The rows of M fall into a few groups, and each row is roughly a mix of its group's hidden directions.
M:
[[ 2.13 -3.57 -1.32  1.45 -1.45  1.30  0.76  1.84 -0.09  4.03]
 [-3.22  0.80  0.43  2.02  2.82 -1.43 -0.15  1.30  3.36 -2.60]
 [-1.91 -2.98 -0.78  0.32 -3.58 -3.23 -1.24 -0.52 -1.75  1.93]
 [ 0.97  2.00 -3.10  3.75 -0.11 -2.06 -0.07  1.61 -2.88 -1.17]
 [-1.63 -2.00  0.33 -3.67 -1.03  0.48  1.57  0.85 -0.31 -4.50]
 [ 4.46 -1.38 -2.57 -0.84 -1.49  2.00 -1.38  2.71 -0.52 -0.51]
 [-4.84 -0.54  1.71  1.49 -1.36 -3.04  0.92 -1.53 -0.30  1.39]
 [ 1.87 -2.01  3.64 -1.29  2.12  1.08  2.79 -2.19  2.07  0.35]
 [ 5.01  0.67 -0.08  0.63 -3.18  2.86 -0.83  0.09 -0.04  0.30]
 [ 0.22  2.22 -0.77  1.57 -3.80 -0.97 -3.37  1.99 -2.30  1.01]
 [-0.49 -1.95  0.08 -3.51 -0.31 -1.04  0.57  0.83 -2.33 -4.60]
 [ 2.81 -0.31  3.26 -2.08  3.48  0.54  1.98 -2.11  0.49 -1.07]
 [-2.37  1.94  1.53 -1.64  4.76 -0.31  1.73 -2.21  0.06 -0.24]
 [-1.25 -1.52  1.34 -0.31  3.33  2.65  1.92 -1.12  3.91  0.99]
 [-2.89 -0.45  0.36 -2.39  0.86 -0.50  3.08 -0.60 -3.65  2.56]
 [-1.16  3.04  1.98 -0.99  3.33  2.37  3.49 -0.68 -0.39  0.27]
 [ 0.23  0.37 -0.63  0.87  1.35 -3.21 -0.75 -1.67 -2.29  4.80]
 [-1.33 -0.76 -2.64  0.27 -1.17 -5.79 -0.19  0.56 -0.13 -0.69]
 [-1.46  3.12  4.29  0.38 -0.35  1.43 -1.65 -1.10  2.91  0.39]
 [-1.88 -0.28 -4.38  0.27 -1.95 -2.61 -0.36  1.10 -2.56 -1.94]
 [ 1.33  3.05  0.85  0.21  3.60  2.84  1.09  0.82  2.35 -2.20]
 [-2.11 -1.92 -1.52 -1.96 -1.89 -3.47  0.65  1.09  1.19 -3.49]
 [-3.30 -3.17 -1.08  0.02 -1.54 -4.08 -1.48 -0.13 -0.95  0.96]
 [-1.91  0.56  1.65  1.29 -3.21  1.28  3.78  1.31 -1.98  2.22]
 [ 0.84  1.64 -1.43  3.57 -1.66  1.02 -0.44  2.28  2.83 -3.11]
 [ 3.92 -3.72 -0.40  0.30 -1.52 -0.32  1.52  0.94 -1.91  2.53]
 [-0.70 -2.29  0.98 -4.02 -0.73 -0.08  0.42  0.57  0.06 -4.60]
 [ 5.55  0.15 -1.12 -1.63 -0.69  2.53 -1.60 -0.56 -0.78  0.03]
 [ 1.94  2.68  1.16  1.17 -3.41 -0.90 -3.14  1.33 -2.53  1.00]
 [-4.44  0.34  1.45 -0.15  0.21 -0.54  3.90  0.54 -1.97  1.85]
 [-1.72  3.09 -1.09  0.76  3.25  2.90 -2.60  1.46  1.45  0.91]
 [-1.78 -0.78  1.93  0.91 -5.57 -2.04  0.28 -0.97  0.79 -0.16]
 [-2.10  1.40 -0.80  2.68 -0.43  2.25  1.72 -0.40  2.83  3.81]
 [-4.09  1.26  2.49  2.87 -1.51 -0.44  2.92  0.60  0.65  0.72]
 [ 0.31  3.78  3.40  1.65  0.66  1.78  1.16 -2.96  1.66 -0.21]
 [-2.81  1.10 -2.66  2.42 -0.10 -1.08  2.12 -0.31 -0.47  4.13]
 [-0.29  0.99 -1.56  3.15 -0.82 -2.88 -1.14 -0.30  3.31  3.21]
 [-3.39 -1.10 -2.22 -1.21 -1.81 -0.54  2.77  1.59  0.21 -3.48]
 [ 1.63  1.33 -2.36  3.03 -1.37 -2.34 -1.28  2.22  0.43 -3.44]
 [ 1.29  1.54  2.36  0.46  2.85  3.62 -1.14  0.55  2.16  2.79]
 [-0.82 -2.27  1.77  0.94 -5.41 -1.66  1.06 -0.78  0.86  0.85]
 [-3.56 -1.62 -0.56  1.81 -1.93 -1.04  2.00  4.16 -0.30  0.25]
 [ 3.83  1.12  0.61  2.15 -0.56 -0.46 -3.38  1.10  2.09 -2.58]
 [ 0.68  1.91 -3.09  3.22 -0.29 -1.23  0.39  2.24 -2.75 -2.59]
 [-2.53  2.27 -0.07  0.95 -4.57 -2.27 -2.09  0.19 -0.80 -1.25]
 [-1.38  1.51 -1.54  1.70  1.26  1.59  2.57 -0.20 -3.81  3.23]
 [-2.25  3.16 -2.22 -0.77  3.82  0.45 -1.53  0.06 -0.18 -2.71]
 [ 4.93  1.42 -0.39 -0.89  1.29  2.18 -2.33 -1.48  1.34 -1.40]
 [-0.05  2.39  3.23  0.56 -1.12  0.33  0.56 -4.91 -0.33  1.65]
 [-2.13  3.06 -0.31  1.57  0.66  2.64 -3.29  1.72  1.90  1.96]
 [ 3.62 -0.16 -0.24 -2.91 -0.24  0.61 -1.48 -3.61 -2.33  1.52]
 [ 1.04  2.25 -2.38  3.31 -0.08  1.17  0.91  2.18 -2.82 -2.72]
 [ 2.91 -2.88  2.75 -0.60  1.75  1.74  2.48 -0.95  1.59  2.17]
 [ 3.33  2.59 -0.11  3.44  1.52  1.06 -1.48  0.16 -2.67  1.61]
 [-0.66  3.96  0.51  1.59 -2.24  0.29 -4.04  1.68 -0.79  1.13]
 [-3.61  1.17  1.16  2.58  1.99 -1.19  0.62  1.33  3.26 -2.13]
 [ 0.20  2.14 -2.56  3.22  0.93 -0.90  1.08  0.73 -4.25  1.48]
 [ 2.56 -0.07 -2.09 -1.33  1.50  2.95  1.33  4.28 -0.42 -1.08]
 [ 2.67 -1.21 -3.69 -0.96  2.32 -0.89  0.59  1.16 -3.69 -0.72]
 [ 0.23 -2.38 -0.40 -0.25 -4.25 -1.82 -1.37 -1.77 -2.45  2.60]
 [-1.37  3.05 -0.38  1.98 -0.59  2.15 -3.61  2.26  0.99  2.41]
 [ 3.07  1.26 -1.38  2.25  0.00 -3.27 -2.46  1.27 -1.79 -2.36]
 [ 2.44 -0.34  4.57 -1.79  1.12 -0.53  2.07 -2.75  0.60 -1.11]
 [ 2.92  1.01  0.89  2.40 -0.78 -0.07 -3.13  0.47  4.23 -0.68]
 [ 2.05 -1.14  2.47 -3.38  1.46  1.39 -0.84 -0.46 -3.57 -2.08]
 [-1.36 -3.35 -0.18 -0.92 -1.94 -2.48  3.43 -2.06  0.44 -2.24]]

Here is one row of each group, with its name. Which group are the others in?
[-3.07  3.28 -0.23  1.91 -1.88  1.00 -3.46  1.42  1.16  1.17] : (102)
[-2.73 -0.65 -2.35 -0.61 -1.95 -0.63  2.25  1.89  0.62 -4.26] : (115)
[-1.64  2.30  0.91  0.51  4.56  0.60  0.99  0.68  2.74 -2.44] : (117)

[-2.40  0.88  2.21  3.01 -0.67 -2.45 -1.46 -2.76  2.80 -0.76] : (117)
[ 0.92  4.51 -0.16  0.02 -0.46 -1.15 -3.28  1.03 -3.00 -1.24] : (102)
[ 3.60  1.45  0.90  1.64  1.99 -0.67 -2.42 -0.87 -3.12  2.40] : (115)
[-2.99 -2.18 -1.96  0.05  0.69 -1.11  1.43  4.84 -0.37 -0.52] : (117)
[-0.59 -2.07  2.89 -3.77 -0.35  2.79  0.12 -0.87  2.79 -1.20] : (115)
[ 1.55  0.97  0.51  2.08 -1.25  2.78 -1.13  1.49  4.25 -2.51] : (115)
